128 stands for zero in the data rows.
Each thing below was measured twice, in two different ways. The second way is not exact.
Here are some of them measured both ways, the first way above the second, with a blank line after each pair.
array([126, 141, 159, 168, 188,  90, 120, 127])
array([133, 155, 150, 150,  52, 184, 139, 154])

array([164, 102, 137, 186, 141, 129, 125,  81])
array([154, 163, 153, 102, 140, 171, 104,  78])

array([132,  79,  94,  70, 111, 104, 131, 126])
array([ 91, 143, 113, 115, 102,  35, 125, 130])

array([ 93, 124, 120, 128, 132,  57, 133, 164])
array([ 75, 124, 124, 126,  56,  71, 128, 230])

array([170,  70,  96, 143, 104, 123, 153, 117])
array([117, 153, 123, 104, 165,  69,  89,  74])

array([111, 119, 117, 104,  70, 176, 159, 134])
array([128,  76, 121, 125, 200,  88, 127, 112])

array([113, 107, 188, 152, 120,  97, 107,  90])
array([105, 132, 168,  72, 104, 175, 112, 177])

array([ 94, 135, 195,  89, 125, 107, 118, 132])
array([ 87,  97, 141, 119, 108, 152, 145, 191])

array([177, 114,  92, 160, 127, 171, 102, 145])
array([145, 163,  87, 119, 171, 136,  93,  51])

Now 12 new things, measured the second way only, each followed by its number:
array([130, 138, 180, 168,  22,  96, 131, 169]) 0
array([146, 177,  93, 136, 148, 123, 116,  37]) 1
array([122,  92, 151, 125, 101, 176, 156, 212]) 2
array([118, 178,  90,  84, 160, 169, 123, 104]) 3
array([130, 130,  69, 109, 234, 132, 126,  54]) 4
array([ 92,  93, 109, 107, 201,  67, 102, 115]) 5
array([131,  99, 133, 131,  97, 164, 170, 210]) 6
array([ 99, 157, 118,  93,  81, 156, 138, 202]) 7
array([145,  99, 133, 151, 109, 149, 183, 155]) 8
array([157, 157, 184, 140,  82, 180, 138, 115]) 9
array([151, 136, 145, 210,  80,  82, 124,  87]) 10
array([134, 179, 153, 110,  89, 161, 104,  97]) 11
A few of them come next, measured the first way, each followed by the number of its row above:
array([130, 113, 169, 153, 177, 111, 141,  80]) ~ 9
array([102, 181, 151,  69, 142, 129, 127, 120]) ~ 8
array([ 89, 194, 150, 110, 136, 100, 114, 133]) ~ 6
Now 12 new things, measured the second way only, each followed by its number:
array([ 99, 146, 101, 115, 103, 155, 161, 157]) 0
array([133, 111, 164, 118,  69, 137, 157, 172]) 1
array([134, 107, 100, 111, 210,  96,  99,  99]) 2
array([150,  73, 165, 159, 132, 101, 140, 120]) 3
array([162, 113, 113, 192, 164,  89, 140,  49]) 4
array([105,  86,  81, 114, 194,  96, 146, 158]) 5
array([ 95,  84, 102,  88, 214,  78, 123, 130]) 6
array([159, 120, 138, 118, 194, 178, 100,  73]) 7
array([112, 111, 104, 121, 172, 126,  91, 145]) 8
array([185, 155, 139, 177, 111, 141, 120,  75]) 9
array([140, 161, 172, 167,  20, 107, 146, 147]) 10
array([151,  79, 166, 189,  58, 113, 153, 188]) 11
A few of them come next, measured the first way, each followed by the number of its row above:
array([ 82, 110, 133,  95, 107, 171, 169, 112]) ~ 3
array([ 84, 134, 156,  73, 134, 114, 106,  94]) ~ 1
array([137, 174, 148,  95, 149,  90,  83, 139]) ~ 0
